(in the rows, 128 means zero)
The rows below come in pairs that one turn or mirror swaps. Which row does each named row swap with?
The rows were stretched afterwards, more along some directions than others.
Gavi: [113  99 137 142 103 142 107 132 160 125 139 114 151 110 154 123 134 112
 151 114  56 152 109]
Moga: [149 116 103 146 101 102 103 127 149 133 106 106 142 112 126 124 106 106
 177 120  89 114 109]
sazo: [111 102  97 141 135 129 130 106 122 138 112 103 148 116 154 130 135 111
 138 127  77 160  80]
Soga: [109 114 118 125 120 142 111  94 145 168 130 116 146 130 156 150 137 116
 127 139  75 131 104]
ninev: [113 119 120 102 105 140 109  85 145 157 133 120 151 150 170 109 147 128
 122 132  82 154  80]
pimim: [ 91 110  95 170 116 133 103  88 121 111 111 131 154 113 140 131  84 136
 159 110 134 154 105]
nibed: [114 100 129 140 106 163 121 114 138 118 143 115 154 119 173 144 139 114
 149 128  47 175  90]
norur: [102 110 106 138 130 139 121  93 112 145 111 109 146 118 151 125 147 111
 132 129  83 172  73]
bon: [ 99 128 115 144 141 160 123 112 102 126 162 152 146 145 137 136 136 111
 155 126 129 173 108]
Zetut: [103 104 107 153 140 129 123 105 121 146 116 108 141 113 150 122 130 117
 137 125  95 170  78]
susiv: [ 92 118 135 121 124 144 121  75 131 164 149 119 137 131 146 152 146 108
 124 131  94 144  94]
totan: [143 106 101 148 123 114 102 123 145 132 114 115 133 114 139 139 109 113
 199 122  78 122  85]
vota: [136 123  93 141 108 110 104 113 127 130 110  98 142 108 147 128 116 113
 172 106  86 117  86]
rafu: [ 96 117  96 165 112 116 103 111 135 113 107 140 159 116 127 134 101 138
 163 119 158 145 112]
Motu: [112 105  98 143 141 129 129 108 119 142 118 108 134 115 166 132 132 115
 142 122  63 155  87]
Gola: [150 114 100 140 101 123 104 123 147 137 100 110 143 119 146 136 116 108
 179 118  68 119  99]
Det: [ 91 116  96 178 130 133 100 112 120 116 105 143 163 116 131 131  91 151
 157 110 158 138 113]
luk: [109 129 130 135 100 114  91 101 140 166 134 130 131 139 123  96 121 134
 123 117  97 152 108]
Ver: [ 99 107 103 175 112 135  92 112 131 117 108 148 165 114 132 127  96 142
 156 101 150 139 100]
zamu: [107 125 115 145 135 148 116 106 111 121 160 148 155 142 134 123 121 111
 150 121 109 181 106]
timum: [137 112 107 101 105 132 118  85 138 156 130 113 141 156 175 122 149 129
 135 129  82 156  84]
Dut: [109  92 143 148 117 156 103 118 155 127 136 122 147 104 158 140 132 115
 173 127  41 155  89]
ger: [115 127 112 136 139 144 119 116 103 133 156 148 140 133 116 131 126 122
 157 121 133 156 120]
doka: [101 132 104 138 139 146 118 113  80 119 151 145 143 142 127 119 123 121
 142 125 141 176 125]
Para: [106 117  88 179 122 121  85 112 133 105  96 142 158 106 119 100  86 151
 154 115 146 146 128]
Musar: [108 112  92 154 136 132 119 112 117 145 106 109 144 113 152 126 130 117
 144 126  84 151  73]
vap: [117 112 139 152 112 157 114 125 147 125 135 110 154 101 153 136 137 118
 156 117  58 161  99]
zomop: [122 114 116 105 103 148 120  83 143 154 130 122 153 166 174 112 148 122
 117 131  79 158  74]
pez: [ 88 109 108 174 114 147 107  99 131 110 110 142 157 115 131 125  86 136
 159 112 134 147 105]
vipi: [118 108  99 151 138 126 127 107 113 137 113 110 146 114 154 123 134 105
 146 126  89 158  86]
zipo: [120 113 126 116 106 148 109  79 151 153 134 117 152 155 171 118 137 117
 133 133  73 156  65]
kuror: [132 124 112 161 100 105 111 118 151 125 113 108 149 104 143 134 102  99
 171 112  87 130 112]
rel: [108 119 105 145 132 155 124 101  93 120 164 146 140 150 157 127 118 113
 146 115 104 197 105]
fibim: [144 103 102 143 102 102  98 128 140 127 111 101 143 115 151 142 105 107
 178 119  71 128 100]
pizud: [ 94 116  88 173 114 127  93 109 112 107 111 141 160 120 133 118  96 142
 154 107 161 147 113]
guni: [105 130 127 133 117 121  83 111 117 151 140 141 119 131 128 104 119 142
 129 142 113 167 112]
Madin: [105 121 141 130 121 127  94  94 157 161 130 130 130 130 141 110 122 136
 130 120  82 160  96]
duru: [108 121 139 130  98 109  93 112 156 156 133 122 137 129 131  97 118 136
 120 110  85 158 106]
vetet: [121 125 129 151 112 139 104 118 134 141 104 125 156 123 100  89 108 144
 139 122 107 116 130]
Mab: [126 115 136 149 124 147 104 105 144 150 117 132 141 122 125 109 114 146
 155 132  84 129 123]
Bepit: [101 132 142 148 101 109 101 113 153 161 148 125 137 122 128  99 106 130
 135 109 106 163 114]
Tibi: [122 118 128 100 109 136 122  77 148 157 145 111 136 159 179 128 152 118
 122 134  72 161  78]
Moli: [107 133 109 145 134 136 120 120 106 131 147 153 147 145 121 121 123 124
 147 130 148 179 121]
momas: [109 116 116 135 134 147 122 112 101 114 161 139 136 146 136 124 123 128
 156 108 119 175 116]
mekup: [103 118 120 126 132 149 116 117  97 110 155 147 134 141 128 116 119 120
 163 134 117 177 115]
beli: [134 113  95 153 113  94  88 122 126 119 117 118 120 104 130 139 105 126
 185 140 110 127 109]
lov: [106 129 148 150 111 145 119 100 145 154 129 121 129 109 117 110 127 143
 144 123 112 137 130]
lefam: [128 121 110  96 108 147 120  83 140 148 131 118 146 159 176 123 156 121
 128 135  69 146  76]
puz: [104 133 139 132 115 122 105  91 136 169 147 115 125 128 149  98 131 120
 113 106 101 175 103]
Nel: [122  91 111 158 112 140 112 120 112 142 133 131 156 153 165 144 124 121
 149 113  77 143  62]
nem: [134  97  85 165 117 143 105 130 110 142 121 134 165 144 171 139 114 129
 152 100  92 133  68]
volu: [112 117 113 148 136 152 124 114 116 116 161 142 145 137 143 129 114 121
 150 117  99 184 116]
Vaga: [110 124  92 152 138 136 109 117  99 115 154 152 147 148 136 122 123 121
 141 121 126 172 114]
vesop: [107 117 149 134 104 107  97  99 160 164 141 115 128 126 123 110 121 137
 134 111  86 166 101]
Saken: [ 91 115 123 129 120 130 122  81 125 157 156 124 121 131 155 149 134 110
 116 145 113 153 103]
mim: [ 89 110  92 158 123 135  96 114 103 112 106 145 156 130 129 125  84 141
 156 124 160 135 109]
sog: [ 95 106  95 175 119 129 104 109 127 115 105 144 157 115 140 125  80 138
 166 107 146 139 114]
tepo: [126 105  76 160 117 137 103 131  93 128 127 136 162 145 163 136 109 131
 138 122  99 139  66]
lif: [ 93 121  93 173 125 154  95 106 118 111  96 140 166 113 123 113  97 138
 150 107 143 143 113]
nopek: [103 121 132 156 116 148 123  93 131 149 124 125 136 116 123 112 120 142
 134 133 110 151 125]

pimim is swapped with rel
Moga is swapped with duru
fibim is swapped with luk
lefam is swapped with Zetut
Saken is swapped with tepo
Soga is swapped with Nel

